Rows are one point carried round by a steady rotation, each followed by how many ticks it has turned.
The counts run from 0 to 264.
[181 128  87  76 153 148 150 162  89 140 142 162 191 101  85 112 135 118
 119 184 142 160 121 135 169 132 128 150 133 119 175 153 144 157 109  81
 127 118 112  94 129 148 127 122  90 149 177 128 134 132  85 149 125 134
 162 126 121] | 247
[156 132  94 133 174 192 174 132 129 133 147 165 114 148 104 134 105 142
 133 138 129 125  71 122 110 127 113 118 147 120 115 107 123  71 181  93
 136 151 170 135 108 186 123 102 110 128 147 135 131 161 133 129 144 137
  98 127  72] | 88
[124 113 137 108 155 110 112 167 109 151 105 124 134 127 163 166 112 140
 125 127  94 157 183 109 114 119 145 123 128 158 133 140 109 201 113 162
 160  73  49 140 136 112 161 106 139 143  67 109 142 164 110 124 123 122
 143 179 127] | 255
[167 104 112 114 167 126 147 161 105 143 166 114 137 106 122 127 135 172
 109  76 122 125 111 115 112 152 124  91 125 158 132 130 121  83 142 101
 134  84  53 149 130 121 126  93 100 145  86 112 150 162  88 149 152 154
 115 156  85] | 173
[127 142 150 112 170 144 184 155  45 114 135 129 131 101 119 113 123 139
  92 148  90  84 175 128 158 135 119 171 114 146 144 125 127 169 123 146
 118 122 164 158 123 125 147 113  99 119 173 134 120 139 150 123 142  89
 116 147  92] | 73
[146 157 127 106 134 147 155 156  75 148 120 151 145  89 171 138 108 130
 103 161 101 157 163 111 147  96 101 141 123 125 136 132  88 191  91 115
 147 130 146 111  99 132 122 117 103 157 154 136 152 171 108 118 124 113
 134 169  86] | 250
[156 110  87  90 172 137 108 149 100 143 169 130 167  83  91 108 136 203
 116 171 149 141 131  93 125 166 129 124  96 129 159 120 140 135 158  78
 122 142 125  83 121 159 116 143 101 117 136 124 133 117 146 170 126 124
 117 124  64] | 23
[127 106 114 139 137 118  50 151  94 105  99  73 109 145 115 123 118 106
 154 114 100 101 121  97 133 112 149 142 109 135 102 168 138 159 125 135
 177 102  61 112 135  71  86  85 137 157 113 135  84 120 109 149  94 163
 102 110 118] | 144
[156  98 111 114 146 156 103 169 110 111 149 140 125 110 144 140 172 151
 163 172  99 191 144 109 120  71 129 135  97 145 153 171 157 118  95  92
 134 118 109 105 174 130 137  99 139 119 128 145 156 128  64 158 104 179
 118 113 107] | 212
[147  94 118 123 179 152 156 127  99 142 132 138 168 157  79 124 113 142
 120 111 136 122 120 101 142 130 161 153 138 168 153 123 165 136 170 159
 135 145 149  97  91 161 125 104  77  93 138  87  86  98 162 137 154 129
 138 130  78] | 153
[131 115 102  61 164 138 138 144  80 141 117 146 197  78 151 113  84 125
  83 166 128 129 172 132 160 124 137 134  94 114 177 118 153 191 125 160
 137 110 127 122 108 135 118 116 116 132 118 120 104  96 157 135 110 105
 134 134 121] | 71
[165 131  87  52 173 158 135 137 104 119 138 140 130  84 111  98  90 136
  87 160 128 123 134 117 110 144 101 101 126  83 104 111 125 137 123  60
 133 132 112 147 133 149 117 117 127 159 145 176 124 148 104 172 123 118
 102 109  81] | 137
[109 133 177 129 198 128 130 151 110 149 128 125  83 122 123 167  83  99
 110 109 133 136 144  85  99 165 122 104 201 125 118 132 117 186 119 145
 176 107 133 121 105 118 135 145 137 119 118 111 118 150 119 113 123 141
 154 166 142] | 11
[100 128 133 131 186 120 155 186  69 112 157 101 131 132 150 164 153 119
 123 147 107 124 133 122 174 120 148 130 132 164 213 130 181 138 165 158
 119 102 177  99  97 168 101 103 118 149 148 114 107 114 128 114  95 122
 148 140 148] | 119
[ 95 118  99 150 157 145 104 175 123 133 141 127 141 127  94 123 129 129
 125  88 123 130 163 125 140 124 141 155 153 116 111 170 149 166  73  90
 151  70  94  92  98  97  98 136 122 131 152 109 154 165 101 181  93 153
 164 115 131] | 99
[126 109 159 137 159 190 202 119  88  98 104 146  80 141 163 126  52  97
 102  84 113 127 147 116 140  99 131 138 111 139 119 116 145  95 119 168
 132 117 173 119 119 123 140 119 118 106 127 102 141 117 137 118 110 156
  84 149  99] | 40
[145 142  97 174 129 158 153 164 139 127 124 157 166 123  79 111 134 135
 176 135 142 148  60 139 180 146 134 159 114 112 125 164  98 111 118 100
 146 128 144  62  82 136 122 111 116 154 135  60 148 145 125 124 110 155
 132 134  97] | 243
[150 128 105 116 177 163 142 146 107 118 135 127 114 117 120 138 124 138
 111 164 190 144  70 122 158 178 139  98 115 104 177 119 142 125 155 123
 134 104 178  65  95 127 116 165 116 101 131 102 116  50 135 136 106 136
 123 130 104] | 199
[152 114 144 136 121 140 127 100  82 141 112 132 145 135 117 108 106 194
  91 110 115 120 162  89 138 143 127 138 107 155  95 146  86 169 115 129
 137 104 106 155 120 119 135  91  91  96 146 113 133 137 176 150 143 112
 115 159  37] | 107
[173 130  87  97 136 160 138 152 115 145 126 163 173 110 113 124 147 120
 139 206 158 189 110 134 169 108 101 129 102  99 159 142 118 169  84  85
 155 120 125 102 121 158 132 101 105 143 168 147 123  93  88 161 126 140
 138 121 102] | 246
[133 126 136 116 143 112 121 186  92 162 171 115 139  90 102 146 194 143
 151 172 102 139 104 110 130 156 127 127 132 137 138 149 112 148 136  97
 142 106  84 121 142 141 152 106 144 175 123 118 128 173  78 116 133 132
 166 170 120] | 207
[112 162 120 150 116 142 123 183 111 103  83 114 139 152 168 129 146 124
 156 176 100 128 104 127 169 125 150 142  83 115 145 134 128 157 120 171
 142 116 171 107  83 134 118  91 116 133 135 131  85  98 174  98  79 107
  85 143 107] | 115
[109 121 126  87 167 121 104 128  95 112 104 123 150 114 142 132  71  73
  93 124 108 113 181 106 109  97 129 112 129 104 137 110 160 186 134 139
 176 144 116 120 113 124  85 104 127 154 155 160  68 114 136 159 105 129
 103 107 126] | 185
[130 110 130 167 135 132 114 156 140 169 156 153 180 101  95 137 163 158
 182 136 156 168  92 107 129 161 116  78 119 138 111 149 116 129 115 125
 166 118  99 123 131 155 156 120 129  95 152  63 113 105 135 143 117 156
 150 147 100] | 241
[144 142 118 140 186 163 145 152 115 134 139 115 133  84 131 164 104 101
 113 106 156 168  85 113 125 156  90  53 145 109 135  88 136  89 153 105
 187 150 145 126 100 115 103 145 112 154 125 152  89 111 101 117 120 155
 117 121 102] | 90
[123 120 177  88 164 141 133 142  55 123 117 103 107 127 145 142 164 114
 128 176  95 104 131 106 133 131 122  97 112 165 145 117 138 164 153 163
 142  79  98 161 168 127 167  99 154 112 115 128  96 103 125 130 134 116
 120 160 126] | 77
[145 120 143 164 136 119 117 134 102 156 150 115 113 106 110 155 105 142
 116  90 106 137 112  60  97 119 118 138 129 120  87 143  86 149 130  97
 169 168 127  94 110  88 101 141 119 137  86  95 140 182 129 124 138 181
 110 163  68] | 60
[104 120  73 104 142 157 116 173 148 104 133 155 190  83 117 101 100 138
 142 130  87 129 183 143 140 115 122 138 124 125 136 131 137 158 112 139
 159 128 116 147 108 173 124  74 113 151 153 158  89 163 179 136  97 133
 122 111 104] | 181
[122  89 166 160 168 165  88 106 105 130 115 119 115 176  87 135 153 118
 155 138 154 114 105 100 121 118 132 104 135 150 100 153 152 171 143 166
 177  82  99 138 167 112 140 124 129  59 139 118 103  95 127 166 137 133
 131 123 106] | 192
[ 96 151 171 160 177 126 128 148 116 141 120 134  86 152 121 163 116 125
 117 118 115 146 126  80  95 149  94  94 181 135  82 123  98 201 120 134
 174 110 141 136 107 136 137 137 119 100 152 126 123 161 114 115 115 107
 140 184 113] | 12
[182 126 126 121 131 138 119 112  64 118  83 113 110 127  92 114 117 136
 132 127 140  96  90  98 134 157 158 161  75 113  87 150 102 125 137 140
 157 131 117 119 138  67 136 114 108 121 108  96 111 102 146 117 160 126
  74 155  56] | 109
[ 94 115 114 156 162 131  84 178 125 120 158 126 156 102  78 128 153 133
 149 114 136 152 154 114 142 123 129 124 155 121 113 161 156 165  95  92
 168 102  75 127 158 110 105 141 135 135 157 141 137 158  85 180  92 156
 160  99 148] | 98
[150 105  94 106 162 155 135 180 140 111 143 136 152 115 165 152  95 139
 115  98  90 187 174 115 130  99 152 143 125 162 171 140 161 116  96 128
 132  84 105  85 102 130 119 102 103 126  88  97 155 157 107 138  97 183
 131 139 123] | 214
[123 118 146 163 163  95 119 150 102 158 168 119 128 131  95 135 117 159
 109  73 104 130 115  79  84 139 126 148 156 146 115 157 123 139 129  82
 152 122 107  80  94 121  94 120  97 150 103  76 145 190 114 144 155 148
 148 143  75] | 59
[ 80 114 155 122 185 110 127 137  87 125 154  91 111 143 140 152 107 125
  85  88 135  96 129  73 115 153 134  72 162 137 150 113 151 138 160 131
 153  93 158  89  85 134  82 111 147 120 133  88  93 108 138 165 125 166
 153 137 128] | 234
[ 91 142 145 120 178 133 168 167  90 130 137 128 133 140 174 177 109 112
 116 153  87 122 131 117 141 118 149 128 142 140 180 119 142 159 164 138
 127 122 189  87  68 170 107 106 133 148 121  95 114 147 145 109 110 137
 149 166 140] | 120
[133 136 114 117 169 131 149 157 102 140 149 142 139  95 133 149 123 159
  86 153 177 153 107  99 146 189 124  79 113 110 173 100 123 138 140 132
 140 109 170  95  89 150 127 159 123 107 149 103 102  77 144 138 104 130
 134 163  95] | 200
[129 103 116 126 130 165  91 116 102 114 133 132 119 128 138 114 110 155
 122 139 107 153 179  82 114  82 114 155 126 101 103 161 120 165  79  83
 163 112 150 105 143 120 124 122 110  88 175 150 156 140 125 189  97 149
 109 113  73] | 102
[103 156 106 168 134 147 116 148 104 141 111 124 139  95 130 145 119  86
 139 128 127 127  92 120 124 134 103 119 138  92  75 135  89 151 113  98
 185 129  90 113 109 111  83 120 122 180 128 120 113 188 112 136  88 142
 110 115 116] | 95
[107 112 132 170 165 161 107 132 101 138 114 114 149 176  84 129 131 121
 152 102 166 127  98 119 140 145 167 122 150 153 120 149 167 135 138 172
 166  65  97 127 128 119 116 124 114  72 124  86 108 114 121 154 130 132
 134 138 139] | 193
